Where one turn sends some rows of the set: a few examples, then the rows asked
gomu: [-0.20  0.57  1.27 -2.21  3.06 -1.35  2.48 -2.05  0.64 -2.32 -1.83  0.06]
Tufod: [ 0.96  0.50 -1.85 -1.78  3.30 -0.25  0.53  2.82 -1.56  2.58 -0.80  2.03]
Fab: [ 1.31  1.88  3.91  2.08  0.90  0.45 -2.62  0.71 -0.76  1.34  1.05  2.15]
turad: [-0.32 -2.74  2.44 -1.87  1.74  1.72  1.67 -1.10 -2.02 -0.69 -0.86 -0.68]
rizof: [ 0.45  0.08 -2.27  2.36 -0.99  1.93  1.39  1.62 -1.77  1.72 -4.04 -1.62]
vap: [-0.54  4.16  1.93  0.51  1.07  1.59 -0.53 -3.38 -0.61 -0.78 -0.66  2.29]
Lasiz: [-0.77  1.04 -0.08 -3.19  3.70 -1.43  0.53 -1.55  0.60 -2.11 -1.40 -1.74]
baniz: [-0.71  3.65  1.41  3.95  3.37  1.92 -0.30  0.29 -1.65 -1.40 -2.43 -2.10]
vumi: [ 2.52  1.50  0.15 -0.97 -0.74  0.23  0.33  4.62 -2.01  1.02 -2.62 -0.64]
bugun: [ 4.32  1.96 -1.11  2.93  1.61  0.37 -0.32 -0.20  1.19 -0.17 -4.03 -1.07]
subaz: [ 0.00 -0.22 -1.14 -1.13  2.93 -1.19 -0.71  3.07 -2.68  1.69 -0.22  2.56]
zera: [-2.97  3.98  0.22  0.29  0.32 -1.05 -2.05  1.99 -0.85  2.01  0.52  0.44]
kefem: [ 3.74  0.85  0.28  2.14 -0.08  0.76 -0.09  0.76  1.67  1.35 -4.86 -1.39]
vutis: [-1.48  1.17 -0.08 -2.74  1.30 -0.77  2.76 -1.32 -1.57 -2.47 -2.14  0.01]
tev: [ 1.32  3.03  3.41  0.13  2.66 -0.88 -2.93  3.00 -0.13  1.49  0.31 -0.08]
fufed: [-0.31  4.06  2.35  0.78  1.53  0.48  0.16 -3.02 -1.80 -0.16 -1.84  2.53]
Valu: [-0.38 -0.07 -1.09 -0.86  3.40 -1.48 -0.21  3.21 -0.31  2.24  0.93  1.65]
gib: [-0.48  3.08  2.79  1.63 -0.26  0.61  0.76 -3.31 -1.08 -0.62 -0.18  2.03]
Nemet: [ 1.74  0.34  2.01 -2.46 -2.28  0.98  0.18 -1.25  1.46  1.37 -2.29 -1.93]
Vugon: [ 3.10  0.81  1.33 -0.22 -1.37 -0.89 -0.16  3.35 -2.71  1.34 -3.13 -0.89]
Gabol: [ 0.43  0.46  2.96 -0.28 -2.97  0.42  1.46 -1.06  1.85 -0.06 -2.03 -0.24]
mak: [ 1.82  1.31  2.34 -1.53 -0.36 -0.44  0.51  3.86 -2.40  1.12 -2.58 -2.30]
zete: [-1.05 -1.60 -1.26  0.68  4.66  0.23 -1.97 -0.55  1.18  0.55 -1.69 -2.66]
dafot: [-0.31 -0.29 -0.75 -1.70  2.19  0.11 -0.71  3.72 -1.19  1.38  0.36  2.53]
div: [ 1.34 -1.17 -1.66  3.87 -0.18  2.41 -0.37 -1.06 -0.26  2.08 -2.71 -1.26]
gor: [-1.65 -1.93 -1.69  0.92  4.05  0.10  0.04  0.70  1.59  0.49 -0.58 -2.57]
munus: [ 0.22  0.01 -2.99  3.05 -0.68  1.01 -0.95  0.37 -0.40  1.17 -3.98 -2.49]
rigi: [-0.59  2.85 -0.16  3.97  3.53  0.93 -2.06 -0.99 -1.35  0.35 -3.28 -2.15]
vor: [-1.92 -1.93 -2.09  0.64  3.37  1.07 -1.04  0.07  2.34  0.06 -0.78 -1.14]
tuk: [-0.62  3.06  0.64  4.16  3.10  1.21 -1.47 -0.51 -0.82 -0.56 -2.18 -3.49]
Kal: [ 2.23  1.77 -1.32  1.31 -0.63 -0.93  0.74  1.46  2.60  0.79 -4.38 -0.90]
ripok: [ 3.07  0.71  1.23  0.00 -1.03 -0.72  0.17  3.81 -2.19  1.28 -1.61 -2.56]
tisur: [-0.05  3.10  1.11  1.76  0.92  1.18  0.65 -3.01 -1.91 -1.62 -1.88  2.78]
ris: [ 1.57  0.21  2.00 -1.93 -2.30  0.92  1.50 -1.99  1.56 -0.05 -1.76 -0.33]
Niruv: [-0.84 -1.47 -2.06  0.92  3.16  0.13 -1.88 -0.23  2.28  1.75  0.13 -1.65]
Tapar: [ 3.48  1.58  0.14 -0.75 -0.03 -0.23 -0.14  3.35 -3.33  0.99 -0.47 -2.11]
pivi: [-0.55  3.30  2.58  0.48  1.29  0.21  1.78 -3.04 -0.51  1.18 -2.24  2.76]
rubu: [ 1.32 -1.82  0.86 -1.68  5.04  1.26  1.28 -1.47 -1.42 -0.11 -0.49  0.30]
Tebe: [ 0.97  2.45  3.20  0.37  1.50  1.01 -2.25  2.39 -2.00  2.36  1.36  1.01]
bodi: [-2.05  4.73  1.27  1.16  0.74 -0.54 -2.51  1.49 -1.51 -0.40  0.52  0.53]
Dides: [-2.57  2.96  2.13  1.59 -0.73  0.48 -2.55  0.67 -3.05  0.51  0.58 -0.63]
Gof: [ 0.09 -1.14 -1.93 -0.21  2.44 -1.98 -0.55  1.63 -1.67  1.08  0.41  2.79]
Melab: [ 1.01 -0.13  2.74 -1.77 -2.51 -0.28  1.34 -1.10 -0.21 -0.38 -3.19 -1.27]
setu: [ 1.96  0.25  2.49 -0.94 -2.06 -0.01  2.24 -1.97  0.76 -0.81 -1.51 -1.55]
tezif: [ 0.46  3.19 -0.13  3.92  2.96  2.60 -1.87 -1.55 -1.47 -0.74 -2.22 -1.54]
nipa: [-1.86 -1.98 -0.90  1.38  2.50  0.92 -2.37  0.38  2.16 -1.13 -1.73 -1.90]
kif: [-0.30  1.96  0.54  3.26  3.53  0.96 -2.59 -1.22 -2.10 -1.30 -1.62 -3.14]
moger: [-0.66 -2.59 -0.12 -2.09  2.87  0.53  2.00 -1.69 -1.94  0.13  0.07 -0.40]

kif turns into Niruv
rizof turns into turad
Now find these:
Tebe turns into kefem
Kal turns into vutis
setu turns into vap
Gof turns into Tapar
Melab turns into gib
vor turns into subaz

Where one turn sends some rows of the set: a few examples, then the rows asked
Dagi: [ 1.63  0.16  1.11 -1.14 -6.05 -2.11 -1.91  0.68  1.40 -0.43 -2.04  3.12
 -2.17 -1.34]
sekol: [-0.29 -1.91  1.90 -0.40  0.55 -0.20  0.60 -1.05 -2.01 -3.79 -2.74  0.88
 -1.60 -3.48]
Rifi: [ 1.78  1.49  0.98 -1.62 -4.53 -2.90 -2.12  1.78  0.77 -1.56 -1.85  2.25
 -2.70 -0.06]
Vilet: [ 1.46  1.88 -0.38  0.70 -3.68  0.84  3.86 -1.57  1.48  0.59  1.99  1.12
 -3.33 -1.95]
kave: [ 0.43 -2.22  1.96 -0.86  2.14  0.01 -1.06 -3.81  2.03  1.31  0.47  2.28
 -1.34  1.13]
Kem: [ 3.38 -0.80 -1.11 -3.26  0.15 -1.69  2.19  1.27  0.82  0.34  0.60 -1.21
  2.23  0.14]
Nopaf: [ 1.82 -0.56 -1.52 -3.23 -0.59 -2.84  2.39  0.65  0.32  0.60  1.84 -0.24
  1.54  1.54]
tulod: [-0.71 -2.66  1.81 -0.79  0.56 -0.51  1.38 -0.16 -1.43 -3.12 -3.78  0.93
 -0.83 -2.78]
vun: [-0.13 -0.89  1.69 -0.10  1.11  0.33  1.84 -0.59 -1.39 -2.51 -3.76  0.51
 -1.02 -4.07]
gog: [ 2.47  0.50 -0.33 -0.47 -3.65  1.84  3.17 -2.19  3.22  1.11  0.80  0.93
 -2.57 -2.88]
tipe: [ 0.25 -2.87  2.34 -0.95 -0.53  0.26  0.91  0.46 -1.75 -2.21 -4.39  0.96
 -0.90 -2.96]
rozu: [ 1.96  0.25 -1.64 -2.51  0.28 -2.70  2.03  0.23 -0.30 -0.07  2.37 -0.72
  1.80  0.20]
debef: [ 2.45 -1.42 -1.07 -3.99 -0.34 -1.89  1.70  0.28 -0.12  1.20  1.52 -0.56
  1.58  1.72]
Sez: [ 0.76  0.16  1.54 -0.41 -5.06 -2.95 -1.74  1.18  1.64 -1.28 -2.10  3.31
 -2.61 -0.65]
pozo: [ 1.02 -0.56  1.64 -1.53  1.75 -0.43 -2.75 -3.98  1.86  0.78  0.31  2.17
 -2.24  1.08]
buded: [ 1.22  2.14 -0.66  0.44 -2.62  1.06  3.26 -2.85  2.53  1.32  0.83  1.28
 -2.72 -2.97]
kom: [ 0.96 -2.56  1.80 -0.93  0.28  0.94  1.27 -0.66 -0.29 -2.66 -3.91  0.42
 -0.65 -4.47]
kufe: [ 1.33  1.44  1.62  0.30 -4.48 -3.18 -1.83  1.81  0.81 -1.54 -1.63  3.00
 -2.01 -1.30]
zib: [ 2.16  0.49 -1.15 -2.98  0.56 -2.22  2.36  1.36 -0.68 -0.30  0.89 -1.34
  1.30  1.00]
koz: [ 2.99  0.33  1.47 -1.54 -4.81 -2.30 -2.01  2.38  1.89 -1.15 -2.45  2.11
 -1.70 -0.66]
Gevuf: [ 2.48 -2.09  2.40 -1.94  1.30  0.48 -2.43 -3.12  2.86  0.96 -0.05  1.71
 -1.74  1.17]
kepav: [ 0.93  0.82 -0.54  0.45 -3.88  0.70  4.57 -1.45  2.06  1.02  0.73  1.42
 -2.59 -2.49]
dofe: [ 0.93 -2.79  2.28 -1.27  1.92  0.48 -1.57 -3.93  1.41  1.65 -0.51  2.28
 -0.67  0.32]
Zavaz: [ 1.78  0.66 -0.64 -0.08 -3.92  1.15  4.61 -1.20  1.79  2.26  0.75  0.85
 -1.51 -2.35]
Viti: [ 1.18 -1.09  2.59 -0.29  2.69 -0.37 -1.73 -2.87  1.01  0.77  0.93  2.03
 -1.67  1.58]

zib turns into Rifi
tulod turns into Nopaf
Now find these:
Dagi turns into dofe
rozu turns into kufe
Gevuf turns into gog

Where one turn sends some rows of the set: a few examples, then the rows asked
Sis: [-0.46  2.10  2.68 -0.63 -0.01  0.70  1.51  0.34 -2.14 -1.30  0.98 -2.95
  1.95  1.25 -0.35  1.23  1.11]
zuzop: [ 0.22  1.81  1.56 -2.01  1.19  0.46  0.58  2.39 -0.01 -3.54  3.18 -0.54
 -1.07  1.01  1.78 -1.64  1.59]
Viku: [-0.89 -0.62  2.76 -0.78  0.73  0.39 -3.83  1.68 -2.68 -2.45  0.21 -1.69
 -0.77  1.96  1.28  1.89  0.77]
Bas: [ 1.11  1.38 -3.21  1.28 -1.64 -0.30  1.40  3.64  0.80  2.21 -1.25 -3.81
 -2.03 -1.67 -2.74  1.04  3.27]
rus: [ 1.08  1.84 -2.57  0.66 -1.47 -1.09 -1.37  3.24  3.31  1.39 -0.93 -3.54
 -2.93 -0.70 -3.24  2.51  2.72]
vesad: [ 1.54 -0.58 -0.69  1.92 -2.05 -0.38  2.87  1.97  0.53  1.61 -0.52 -3.27
 -1.65 -2.83 -1.72 -0.42  3.99]
Sinen: [ 0.77  0.42  1.07  1.92 -1.71 -1.42 -1.50  1.49  3.15  1.81 -1.33 -3.03
 -3.48 -1.06 -3.32  3.37  2.30]
pazen: [ 0.55 -2.80 -0.62  1.05 -3.07 -1.26 -2.65  1.84  1.67 -0.19  0.20 -3.55
 -2.48 -1.93  0.08  0.62  4.03]
kitom: [ 1.40  0.85 -3.59 -0.32 -1.18 -1.07 -1.41  4.67  3.31 -0.07  0.01 -2.23
 -4.57 -1.49 -1.33  0.35  3.08]
mina: [-0.55  3.57  3.80 -0.53  2.28  0.16 -1.34  2.21  0.35 -1.08  0.84 -0.31
 -2.79  2.54 -1.20  2.55 -0.51]
ligu: [ 1.55  0.55 -0.60  0.71 -0.94 -1.14  0.76  3.61  3.85  0.18  1.14 -0.93
 -5.64 -2.33 -0.89 -0.83  3.09]
tatuv: [ 0.61 -0.21 -3.16  1.61 -1.10 -0.20 -0.92  4.92 -0.90  2.25 -2.31 -2.96
 -4.19 -1.55 -1.68  1.45  2.73]
sus: [ 0.53  1.53 -0.06  0.15 -0.35 -1.29 -1.87  3.25 -3.62 -0.03  1.41  1.33
 -4.92  3.52 -1.10  0.11 -2.35]
dubo: [ 1.43  0.96 -1.40  0.05 -1.73 -0.69  1.30  1.26 -3.76 -0.68  3.04 -0.98
  0.42  2.95 -0.92 -2.61  0.17]
mur: [ 0.82 -1.65  0.06  2.77 -0.26 -0.37 -1.21  4.18 -0.40  2.18 -2.04 -1.17
 -6.01 -1.83 -1.24  0.94  2.69]
fipo: [ 1.07  0.24 -0.57 -1.89 -3.26 -2.15 -2.11 -0.14 -2.30 -2.41  2.15 -1.54
  0.07  2.85 -0.91  0.79 -1.14]
bebid: [ 3.02  2.45 -0.92 -1.57  0.31 -1.31  1.64  2.25 -1.59 -1.77  2.04  1.69
 -2.94  2.42 -2.12 -1.71 -1.35]
Vule: [ 0.70 -1.39 -3.78  0.23 -2.35 -0.81 -2.52  4.10  0.56  0.20 -0.92 -3.53
 -3.14 -1.76 -0.32  0.84  3.52]
Lek: [-1.50 -1.39 -0.23 -2.17  0.33 -4.33  1.95  0.25 -2.25 -2.12  2.75  1.06
 -2.91 -0.31  0.29 -0.35  1.18]
kisaz: [-3.67 -1.58  1.02  0.53 -0.25 -4.00 -1.00 -0.22 -3.61  0.59  1.99 -0.64
 -2.19  1.75 -0.55  2.02  0.75]
mife: [-2.08  0.40  0.80  1.75  2.83 -2.88  1.93  1.25 -2.55  1.77  2.66  1.28
 -2.90  2.30 -2.09 -0.80  1.64]
Tok: [-0.45 -0.73  0.60  0.03  1.93 -3.66  0.78 -1.58 -0.54 -0.65  2.46 -0.34
  0.96  2.20 -3.06  0.06  2.70]
Vifa: [-0.06  1.60  2.40 -0.06  2.72  1.38  1.56  3.70 -4.00 -0.78 -0.09  0.28
 -2.89  0.86  0.72 -0.19  0.33]
niso: [-0.33 -0.76  1.23 -1.40  2.91 -4.41 -0.99 -0.06 -0.30 -1.56  0.83  2.00
 -3.62  1.52 -2.81  1.97  0.59]
famip: [ 1.68  1.20  0.63  0.55 -0.32 -1.29 -2.97  0.61 -2.58  0.02  0.25 -0.40
 -0.96  4.57 -3.69  1.81 -1.47]

tatuv turns into kitom
bebid turns into dubo
Now find these:
pazen turns into Sinen
zuzop turns into Sis
kisaz turns into niso

Where one turn sends some rows of the set: a few examples, then the rows asked
kib: [-5.11 -1.63  5.67  1.52  2.45 -1.00 -2.57  2.81 -2.03  2.18  1.27  5.37
  1.20 -0.30  2.17 -0.26 -0.11 -0.55]
gika: [-7.32 -0.31  0.90  1.29 -0.11  0.32 -1.84  1.80 -0.28  1.68 -2.15  6.76
 -0.60  1.38  1.17  0.21  1.93 -1.13]
nafi: [-4.95 -1.65  4.66  1.84  1.75 -1.24 -3.20  1.96 -0.45  1.07  1.58  3.93
  0.04 -0.99  2.69  2.18 -0.67 -0.57]
peti: [-3.62 -1.50  0.78  0.09  2.46  0.19 -0.41 -2.00  0.11  5.40  1.53  0.16
  1.52 -0.46 -1.40  0.84  0.99 -6.07]
zozov: [-4.48 -0.95  3.21 -4.17  2.55  2.12 -0.23  1.92 -0.99 -1.35 -2.65  4.32
  2.72  2.12 -1.72  0.27 -0.18 -1.96]
midar: [-2.62 -1.78  2.54  2.76  1.57 -0.37 -0.29  1.37 -4.88  0.52  0.14  1.94
  1.97 -4.64 -1.23 -2.13  2.33 -3.81]
zotok: [-2.84 -2.23  4.85 -0.19  0.38 -0.81 -2.02  0.06 -0.43  1.74  0.77  1.67
  2.68  1.69 -1.39 -2.23  0.44  2.64]
pila: [-4.29 -1.44  2.86  2.48  0.97 -1.41 -2.92  0.78 -0.30 -0.14  1.49  2.01
 -0.48 -2.75  1.92  3.36 -0.49 -1.61]
Moler: [-4.52  0.56  1.43 -3.69  2.44  1.34  0.37  0.42 -0.84 -3.18 -2.10  1.89
  1.70 -0.77 -2.97  1.19  1.60 -3.33]
Zadem: [-4.87 -1.95  1.06  1.52  1.27  2.31  2.00 -1.62 -1.31  5.43  0.78  2.09
  0.47  0.47 -1.74 -2.19  1.77 -3.47]
gik: [-5.10  1.89  0.94  0.64  1.67  1.68 -1.35  0.20 -0.95  3.96  4.41  3.98
  1.38  2.27  0.50  0.88  2.73 -3.10]
rik: [-5.12  0.14  3.29  0.57  0.11 -1.48 -2.63 -0.65  0.41 -0.96  2.61  0.45
  0.57  0.32 -2.00 -0.32  1.69  2.10]
sifid: [-5.67  1.19  1.01  1.29  1.33  2.73  0.29  0.03 -1.54  4.20  3.28  4.44
  0.72  2.42 -0.10 -0.75  2.88 -2.15]
Vofu: [-7.09 -1.68  1.90  0.74  0.74 -0.06 -0.77  1.63 -0.71  3.33 -3.64  6.38
  0.10  0.82  0.35 -1.91  1.81 -1.76]
vis: [-3.76  0.10  0.78 -0.21  2.76 -0.18 -1.79 -1.28  0.04  4.75  3.11  0.92
  2.08  0.27 -0.54  2.06  1.36 -5.63]
Zum: [-3.85 -2.05  1.20 -0.45  1.76 -1.91 -1.01  0.67 -1.84  3.78 -4.23  3.48
  2.70 -2.14 -1.28 -2.03  2.73 -5.45]
bap: [-2.78 -0.52 -0.06 -0.45  1.53 -2.11 -2.27  0.47 -1.69  2.48 -3.15  2.58
  3.17 -2.83 -0.98  0.03  3.21 -6.66]
buba: [-4.43 -1.67  5.52  1.64  2.66 -0.58 -1.37  3.19 -4.00  2.49  0.64  5.28
  2.23 -1.19  0.86 -2.68  1.16 -1.46]
lanuz: [-4.18 -0.99  4.29  0.02  0.11 -1.21 -2.21 -0.60  0.43  0.61  1.63  1.32
  1.22  1.04 -1.17 -1.19  1.19  3.14]
Non: [-4.12 -2.36  0.81  0.85  1.86  1.23  1.03 -2.15 -0.58  5.60  0.59  0.75
  1.05 -0.45 -1.80 -0.92  1.11 -4.96]
Filu: [-4.74  0.05  1.81 -3.75  2.73  1.37  0.36  0.93 -1.78 -2.95 -2.16  2.07
  2.36 -0.55 -3.47 -0.06  1.51 -3.99]
vep: [-3.19 -1.57  1.65  2.91  0.62 -0.98 -1.89  0.17 -1.51 -0.75  1.04  0.63
 -0.27 -4.41  0.56  2.64  0.57 -3.10]
koge: [-4.74 -0.41  2.46 -3.94  3.04  1.76  0.19  1.79 -2.38 -2.17 -2.48  2.84
  2.91  0.40 -3.45 -0.87  0.98 -3.96]
dal: [-4.33 -0.62  1.52  0.93  0.63 -1.43 -3.71  0.17 -2.32 -1.88  3.09 -1.14
  2.23 -0.37 -3.99 -1.14  1.60 -2.01]
Sobo: [-5.14  0.24  2.17  0.82  0.37 -1.63 -3.36 -0.40 -0.81 -2.02  3.30 -0.79
  0.98 -0.42 -3.13 -0.37  1.88 -0.04]
momaz: [-6.12  1.23 -0.64  1.29 -0.38 -0.08 -3.12  1.75 -0.15  0.31 -0.79  5.62
 -0.26  0.66  1.42  2.44  2.44 -2.34]
noted: [-5.50 -0.65  1.04  1.72  0.99  3.11  1.60 -0.77 -1.69  4.74  1.97  3.64
  0.37  1.60 -1.02 -2.11  2.39 -2.23]
dobe: [-4.12  0.39  2.37 -4.12  2.08  1.64 -0.09  0.48  0.51 -2.63 -2.18  3.21
  1.55  0.75 -1.37  2.41  0.51 -1.19]
lud: [-3.03 -1.72  1.85  0.66  0.81 -1.34 -3.49  0.84 -3.38 -0.70  2.16 -0.86
  3.74  0.34 -4.24 -2.55  0.88 -2.49]
lotes: [-1.96 -2.73  3.14  0.30  0.84 -0.86 -3.07  1.07 -3.25  0.87  1.08  0.34
  4.51  1.24 -3.56 -3.26  0.38 -1.48]
togu: [-3.40 -1.88  4.35  2.20  2.24 -0.31 -0.53  2.56 -5.16  1.91  0.12  3.91
  2.50 -2.85 -0.61 -3.45  2.11 -2.60]
zuvo: [-4.50  0.61  1.75 -3.94  1.98  1.45  0.15  0.15  0.25 -3.21 -2.06  2.27
  1.39 -0.29 -2.15  2.06  1.10 -2.00]
Nela: [-2.04 -3.04  4.42 -0.06  0.69 -0.69 -2.31  0.64 -2.05  1.92  0.61  1.34
  4.05  1.69 -2.42 -3.17  0.16  0.53]
legoz: [-4.46  1.70 -1.36  0.63 -0.12 -0.97 -3.74  1.14 -0.45  0.02 -0.59  4.13
  1.05 -0.82  0.84  3.16  3.09 -4.29]
Molab: [-3.04  0.94 -1.23 -0.01  0.64 -1.83 -3.40  0.64 -1.31  0.94 -1.52  2.88
  2.34 -2.30 -0.08  2.14  3.24 -5.97]
tano: [-4.60 -0.96  2.87 -4.15  3.04  1.94 -0.03  2.16 -1.95 -1.71 -2.75  3.74
  3.03  1.53 -2.71 -0.73  0.24 -3.03]
Bupi: [-2.55 -1.55  1.35  3.19  0.81 -0.67 -0.90  0.29 -3.49 -0.58  0.55  0.64
  0.78 -5.06 -0.66  0.24  1.85 -3.88]
Lede: [-4.35 -0.38  2.92 -4.14  2.41  2.00 -0.27  1.23  0.07 -1.90 -2.34  3.87
  2.05  1.70 -1.11  1.55 -0.11 -1.11]
vozak: [-5.81 -2.44  2.26  0.09  1.47 -0.93 -0.42  1.16 -1.30  4.09 -4.52  5.05
  1.48 -0.70 -0.73 -2.87  2.18 -3.59]
nep: [-4.33  1.36  0.86 -0.06  2.34  0.53 -2.24 -0.41 -0.08  4.14  4.25  2.45
  1.87  1.50  0.37  2.11  2.19 -4.48]

bap turns into Vofu
Filu turns into zozov
pila turns into midar
Now find these:
sifid turns into vis
Nela turns into rik

